A single turn carries every row of the set below to another of its rows. Some are shown first; where does it send the rows asked next?
kufo: [-0.06  1.01  1.10  0.18  1.02  0.04  0.16  0.52  1.73  0.30  0.63  0.48
  0.00 -1.00 -0.37 -1.75  0.63  0.34  0.27  1.21  1.58  0.95 -3.00 -0.78
 -0.42]
ris: [-0.26 -0.06 -0.23 -1.32 -0.46  0.56 -0.80  0.06  0.50  0.63  1.12  0.01
 -0.34 -1.09 -1.98 -0.35  0.26  0.47 -0.92  0.10 -2.18  1.43 -1.55  0.97
 -0.28]
Buzis: [ 1.22  0.82  0.80  0.02  0.69  0.96 -0.30  0.14  1.70 -0.32 -0.56  0.25
 -0.37 -0.32  0.01 -1.46  0.90  0.43 -0.14  1.42  1.27  0.91 -2.37 -2.02
  0.27]
lof: [ 0.28  0.85 -0.79 -1.70 -0.82  1.28 -1.31 -0.08  0.79  1.05  0.63  0.23
 -0.83  0.02 -1.18 -0.44  0.06  0.77 -1.58 -0.17 -1.94  1.46 -1.18  0.37
  0.99]
Fafez: [ 0.94  0.74  0.09  0.23 -0.66  1.58  0.09 -0.70  0.79 -0.91  0.95  0.92
 -1.90 -0.22 -0.85  0.84 -0.02  0.85 -0.43  1.71  0.88  0.58 -1.53 -0.05
  0.16]
tagut: [ 0.54  0.66  0.47 -1.51 -0.09  0.32 -0.60 -1.24  0.00  1.40  1.26 -0.56
 -0.15  0.43 -0.54 -0.26 -0.86  1.00 -0.65  1.71  0.80  1.24 -3.70 -1.55
 -0.18]
Ravom: [ 0.24  0.26  0.35 -1.63  0.25  0.62 -1.15 -0.47  0.43  1.60  1.07 -0.73
  0.02  0.15 -0.61 -0.34 -0.21  0.74 -1.37  2.22  1.03  1.42 -4.22 -1.18
  0.15]
Sefa: [-0.33  0.42 -0.02 -1.08  0.07  0.54 -0.63  0.15  1.06  0.83  1.00  0.34
 -0.05 -0.53 -1.00 -0.28  0.46 -1.12 -0.65  0.55  2.83  1.15  0.76 -0.35
  1.34]
zuno: [-0.34  0.79  0.34 -0.75  0.14  0.50 -0.57 -0.18  1.20  0.69  0.76  0.49
 -0.44 -0.50 -0.76 -0.48  0.22 -0.56 -1.01  0.56  2.37  1.04  0.99 -0.64
  2.11]
nin: [ 0.80  0.62 -0.25 -1.39  0.14 -0.95 -0.83  0.48  0.67  0.98  1.51  0.39
 -0.42 -0.11 -1.24 -0.20  0.29 -0.36 -0.23 -0.62 -1.76  1.21 -0.82 -0.30
  0.17]
kiru: [ 0.59  1.53  0.09 -0.97 -0.46  0.01  0.38 -0.35  1.00  1.02  0.46  0.45
 -1.24  0.05  0.12 -1.67 -0.55  0.29 -0.42  1.21  3.01  1.61 -1.98 -1.04
 -0.11]
lodav: [-0.32  0.31 -0.62 -1.55 -0.44  0.83 -0.19 -0.15 -0.02  2.14  1.38  2.16
  0.07  0.50 -0.77 -2.19 -0.36  0.35  0.30  0.23  0.67  1.55 -0.88  0.32
 -0.85]
tir: [-0.28  1.56 -0.63 -0.53  0.47  0.79 -1.16 -0.33  1.10  0.94  2.13  1.29
 -1.65 -0.22 -0.54  0.76 -0.71  0.75 -1.20  1.17  1.98  1.31 -1.96  1.07
 -0.03]
zoziz: [ 0.84  0.06 -0.52 -2.19 -0.11  2.45 -0.74 -0.25  1.43  0.32 -0.62  1.26
 -0.17  0.14 -1.99 -1.92  0.36  0.96 -0.02  1.23  0.16  1.09 -1.08 -0.56
  0.78]
vuto: [ 0.64  0.21  0.42 -1.68 -0.25 -0.58 -0.66  0.53  0.43  0.61  1.24  0.12
 -0.36  0.02 -1.44  0.32  0.03  0.20 -1.04 -0.77 -1.53  1.76 -0.86 -1.24
  0.38]
gaduk: [ 0.14  0.65 -1.11 -2.08 -1.56  1.10 -0.78  0.12  0.39  1.42  1.13  0.21
 -0.76  0.17 -1.23 -0.30 -0.17  0.43 -1.32 -0.35 -1.22  1.74 -1.19  0.65
  0.45]
Zike: [ 0.22 -1.05 -0.38 -0.46  1.12  0.61 -2.11 -1.44 -0.20  1.20  1.21  1.35
  0.24 -0.63 -0.56 -1.41  0.99 -0.83 -0.37  1.56  2.30  1.32 -1.69 -0.43
  0.05]
Sudar: [-0.05  0.45  0.46 -0.54  1.65 -0.38 -1.35  0.28  1.24  1.12  0.62  0.30
 -0.27 -1.15 -0.04 -1.49  0.62 -0.23 -0.69  1.44  2.41  1.76 -2.77 -0.60
 -1.08]
kodap: [ 0.90  0.50  0.03 -1.54  0.43  0.22 -0.74 -0.11  0.98  0.62  0.13 -0.11
 -0.47 -0.29 -0.37 -0.87  0.06 -0.17 -0.27  1.41  3.33  1.87 -2.15 -1.12
 -1.24]
givap: [ 0.62 -0.64 -0.68 -1.23 -0.53  1.46 -0.49 -1.07  0.23  0.71  1.03  1.13
  0.35  0.19 -1.22 -1.18  0.46 -0.59  0.46  1.49  3.21  1.05 -1.60 -0.71
  0.74]
tatuk: [ 0.92  1.43  0.31 -0.22  0.35  0.28 -0.76 -0.31  1.22  0.73 -0.27  0.57
 -1.51 -0.08  0.96 -1.97  0.37  0.46 -1.21  1.37  1.77  1.38 -1.93 -1.74
  0.76]
mami: [ 0.31 -0.18 -0.08  0.49  0.83  1.70 -1.78  0.70  1.01  0.05  1.26  1.15
 -0.93 -0.38 -0.18  1.12  1.22 -0.04 -1.39  1.48  0.85  1.07 -2.35  0.05
 -0.49]
ruga: [ 0.20 -0.10 -0.15 -2.48 -1.00 -0.42 -0.35  1.27  1.05  0.94  0.97 -0.04
 -1.15 -0.54 -2.08 -0.51  0.26 -0.19 -1.76  0.51 -0.58  1.84 -1.29  0.22
  1.33]
madi: [ 0.84  1.04  0.16 -0.76  0.10 -0.09 -0.84 -1.52 -0.19  1.59  1.33 -0.18
 -0.52  0.47  0.19 -0.91 -0.55  0.62 -0.40  1.89  0.08  0.77 -3.34 -1.21
 -0.04]
sesem: [-0.18  0.67  0.79 -0.20  0.62  0.50 -0.72 -0.29  1.23  0.10  0.50  0.41
 -0.31 -0.88 -0.86 -0.54  0.56 -0.39 -0.87  0.61  1.53  0.84  0.89 -1.03
  2.14]
faso: [ 0.25 -0.33  0.84 -0.22  0.88  1.36 -0.50 -1.53  0.76 -0.40  0.83  1.07
  0.92 -0.55 -1.68 -0.99  0.37  0.81  0.45  1.08  1.51  0.80 -1.93 -1.65
  1.08]
latu: [ 0.16  0.57 -0.35 -0.44  0.22  1.77 -0.54  0.65  1.21  0.07  1.92  0.92
 -0.43 -0.03 -1.17  1.54  0.09  0.30 -0.22  1.03  1.92  1.05 -2.42  0.39
 -0.85]
kes: [ 0.36  0.33 -0.35 -1.54 -0.40  1.21 -1.06 -0.04  0.87  0.33  0.52 -0.04
 -0.43 -0.66 -1.79 -0.25  0.31  0.85 -1.07  0.04 -2.35  1.23 -1.39  0.35
  0.37]
miba: [-0.33  0.19  1.09  0.16  0.91  0.36 -0.42 -0.07  1.14 -0.09  0.79  0.39
  0.21 -1.24 -1.04 -0.46  0.85 -0.70 -0.30  0.57  1.29  0.64  0.61 -0.85
  1.41]
sud: [ 0.90 -0.01 -0.84 -2.57 -0.59 -0.39 -0.73  1.17  1.21  0.76  0.83 -0.12
 -1.02 -0.51 -2.11 -0.52  0.65 -0.93 -0.82  0.67 -0.75  1.32 -1.18  0.67
  0.77]
selo: [-0.11 -0.46 -0.63 -1.63 -0.58  0.53 -1.41  0.22  0.12  1.22  1.18  0.03
 -0.43 -0.88 -1.50 -0.21  0.36 -0.07 -1.39  0.08 -1.45  1.89 -1.49  1.03
 -0.75]
didi: [ 1.06  0.36 -0.92 -1.93  0.10 -0.76 -1.22  0.69  0.94  1.03  1.15  0.14
 -0.74 -0.37 -1.38 -0.51  0.76 -1.01 -0.29  0.15 -1.42  1.10 -0.94  0.48
  0.34]
kugu: [-0.66 -1.16  0.81 -0.97  1.21  0.87 -1.82 -0.23  0.32  1.09  0.31  1.60
 -0.08 -1.04 -1.30 -2.01  0.40  1.09 -1.50  1.08 -0.35  2.13 -1.32 -0.45
 -0.51]
Sata: [-0.36  0.50 -0.22 -0.54 -0.46  1.03 -0.32 -1.04  0.68  1.40  1.46  1.76
 -0.26  0.16 -0.70 -2.12  0.06  0.38 -0.63  1.35  2.56  1.09 -1.87 -0.34
  2.27]
gika: [ 0.97  0.92 -0.60 -0.71  0.37  1.32 -1.90 -0.91  0.84 -0.03  0.76  0.84
 -2.16 -0.10 -0.35  1.03 -0.13  0.77 -1.64  1.72  1.46  1.24 -1.30  0.00
  0.10]
Loke: [-0.03  0.32  0.19 -1.17  0.07  0.61 -0.75 -0.06  0.70  1.67  1.25 -0.49
 -0.18 -0.09 -0.59 -1.08  0.26  0.29 -1.02  2.63  0.68  0.95 -4.50 -0.31
  0.50]
geri: [ 1.36  0.53 -0.23 -0.72  0.09  0.43 -1.10 -1.17  0.08  1.29  0.85 -0.37
 -0.52  0.34  0.23 -1.04  0.38 -0.03 -0.20  2.40 -0.14  0.33 -3.52 -1.05
  0.00]
Fadu: [-0.53 -0.07  0.10 -0.54  0.64  0.23 -1.04  0.39  0.86  0.91  1.13  0.34
  0.23 -1.00 -0.89 -0.32  0.94 -1.59 -0.49  0.64  2.50  1.07  0.56 -0.18
  0.75]
zanov: [ 0.85  0.41 -0.19 -0.85 -0.20  0.79 -0.38 -0.33  0.63  1.29  1.00 -0.46
 -0.13  0.16 -0.48 -1.16  0.57 -0.17  0.03  2.69  0.15  0.18 -4.15 -0.42
  0.25]
bezuk: [ 0.15 -0.15  0.40 -2.02 -0.57 -0.42 -0.76  0.95  0.65  0.82  0.91  0.03
 -0.97 -0.25 -1.65 -0.04  0.08  0.39 -2.11 -0.13 -0.98  2.24 -1.06 -0.94
  1.15]
balob: [ 0.17 -0.08  0.29 -0.32  0.93  1.58 -1.88 -1.33  0.90  0.62  0.49  1.41
 -0.10 -0.14 -0.61 -1.57  0.68  0.77 -1.35  1.32  1.69  1.26 -1.72 -1.57
  2.39]
mibik: [-0.20  0.61  0.38  1.34  0.03  0.95 -0.36  0.26  0.75  0.11  1.70  1.48
 -1.86 -0.69 -0.02  0.15  0.57  0.57 -1.17  1.58  0.29  0.62 -2.13  0.56
  0.19]
Mumi: [ 0.51  0.43 -1.22 -1.88  0.33  1.50 -2.11 -0.34  0.71  2.04  0.15  1.95
 -0.64  0.53 -0.34 -2.39  0.44  0.21 -0.94  0.92  0.33  1.62 -0.79 -0.03
  0.39]
Firus: [-0.68 -0.03  0.73  0.09  0.96  0.03 -0.65  0.23  0.90  0.40  1.19  0.45
  0.36 -1.34 -0.97 -0.52  0.93 -1.20 -0.26  0.61  1.68  0.80  0.50 -0.29
  0.82]
pove: [-0.81  0.08  0.76 -1.15  0.12  1.17  0.14 -0.13  1.25  0.73  0.40  1.70
 -0.22 -0.83 -2.02 -2.65 -0.17  1.64 -0.44  1.22 -0.43  1.33 -1.56  0.25
  0.70]
tozi: [ 0.18 -1.31  0.18 -1.70  0.07  1.50 -0.83 -0.18 -0.23  0.82  0.45  1.41
  0.71 -0.09 -1.65 -1.06  0.18  0.50  0.12  0.44  0.53  2.00 -0.97 -0.96
 -1.74]
tudid: [-0.72 -0.25  0.67  0.40  1.17  0.03 -0.62 -1.52  0.18  0.80  1.97  1.61
  0.54 -1.04 -1.07 -1.77  0.26  0.25  0.42  1.13  1.58  0.88 -1.97 -0.20
  0.46]
niv: [ 0.24 -0.21 -1.08 -2.20 -1.35  1.08 -1.11  0.24  0.03  1.32  1.00  0.03
 -0.46 -0.17 -1.44  0.09  0.13 -0.13 -1.30 -0.04 -0.93  1.93 -1.23  0.68
 -0.49]

zanov turns into geri
nin turns into vuto
mami turns into mibik
Now find these:
zoziz turns into Mumi
Fadu turns into Firus
faso turns into balob
Buzis turns into tatuk
niv turns into selo

A single turn carries every row of the set below to another of its rows. Some are shown first; where does it send the rows asked next?
non: [ 0.80  0.70 -0.03  0.18  1.28  0.45 -1.54 -2.26 -0.22 -0.28 -1.62  0.17
 -0.64  0.13 -0.24  0.12  0.96]
Tufo: [ 1.66 -0.41  0.99 -0.58  1.50  0.87  0.85  0.98  1.09 -0.20 -0.87 -0.10
  1.87  0.01 -1.54  0.40 -0.44]
mov: [ 0.58  0.32 -1.16 -0.42  0.25  0.36 -0.23 -1.80  0.74  0.78 -0.24 -1.36
  0.75 -0.05  1.27  0.11  0.41]
daza: [ 2.38  0.19  0.97  0.65  0.96 -0.96  0.23 -1.02 -0.03  1.04 -0.40 -0.25
 -0.46  0.39  0.54 -0.45  0.86]
tofa: [ 1.20  0.41 -0.14  0.48  1.61  1.07 -1.30 -2.06 -0.50 -0.69 -1.43  0.11
 -0.47  0.29 -0.20  0.14  0.88]
suli: [ 0.48  0.11 -1.51 -0.72 -0.43 -0.15 -0.68 -1.34  0.81  0.07 -0.38 -1.11
  0.61  0.12  1.01 -0.34 -0.25]
bapor: [ 1.94  0.34  0.16  0.28  1.07 -1.13  0.21 -0.74  0.12  1.27  0.05  0.30
 -0.60  0.65  0.13 -0.66  0.80]
tosad: [ 0.89 -0.04  1.10 -0.08  1.59  0.61  0.06  0.40  1.37 -1.72 -1.35  0.74
  1.17 -0.54 -1.20 -0.66 -1.13]
mesup: [ 0.67 -0.06  0.96 -0.06  1.55  0.71  0.17  0.27  1.32 -1.69 -1.60  0.52
  1.46 -0.63 -1.45 -0.31 -1.01]
metog: [ 0.97  0.26  0.32  0.21  1.27  0.65 -1.27 -2.43  0.01 -0.77 -1.63 -0.76
 -0.60  0.08  0.25 -0.08  0.97]
boke: [ 0.45 -0.52  1.06  0.05 -0.06  1.17  0.43  0.71  0.97 -0.33 -1.01  0.40
  1.91 -0.95 -0.58  0.84 -1.09]
kizub: [ 0.63  0.01  1.02 -0.16  1.55  0.66  0.03  0.32  1.44 -1.72 -1.33  0.71
  1.39 -0.98 -1.15 -0.42 -0.98]
muta: [ 2.03  0.34  0.39  0.26  1.49 -1.17 -0.02 -1.13  0.21  1.20 -0.09 -0.03
 -0.23  0.39  0.63 -1.26  0.29]
Sumol: [ 0.23 -0.21  1.03 -0.02 -0.27  1.30  0.33  0.55  0.81 -0.69 -1.15  0.40
  1.92 -0.68 -0.55  0.85 -1.00]
Natos: [ 2.34  0.73  0.38  0.69  0.56 -1.13  0.42 -0.70 -0.07  1.10 -0.05  0.36
  0.05  0.40  0.07 -0.80  0.72]
Vebe: [ 0.54  0.54  0.69  0.47  0.94  0.75 -1.34 -2.55 -0.44 -0.19 -1.28  0.15
 -0.27  0.06  0.19 -0.31  0.95]
lofen: [ 0.26 -0.48  0.79  0.00 -0.04  1.02  0.69  0.66  0.95 -0.60 -1.08  0.36
  2.01 -0.59 -0.78  0.79 -1.24]
semas: [ 1.89 -0.22  0.76 -0.57  1.46  1.01  0.89  1.04  1.29 -0.06 -0.72 -0.34
  1.93 -0.16 -1.25  0.45 -0.40]
bote: [ 0.40  0.18 -1.59 -0.08 -0.28  0.03 -0.37 -1.53  0.94  0.71 -0.40 -1.11
  0.27 -0.07  0.78 -0.12  0.16]
pebob: [ 1.71 -0.43  1.10 -0.68  1.56  1.14  0.76  0.96  1.28 -0.23 -0.67 -0.20
  1.78 -0.29 -1.43  0.28 -0.24]
Biviz: [ 0.68  0.13 -0.81 -0.18 -0.43 -0.51 -0.05 -1.52  0.91  0.29 -0.39 -1.44
  0.16 -0.15  1.52 -0.18  0.09]

bote turns into bapor
Tufo turns into mesup
Now find these:
daza turns into metog
kizub turns into boke
semas turns into tosad
mov turns into muta
Natos turns into tofa

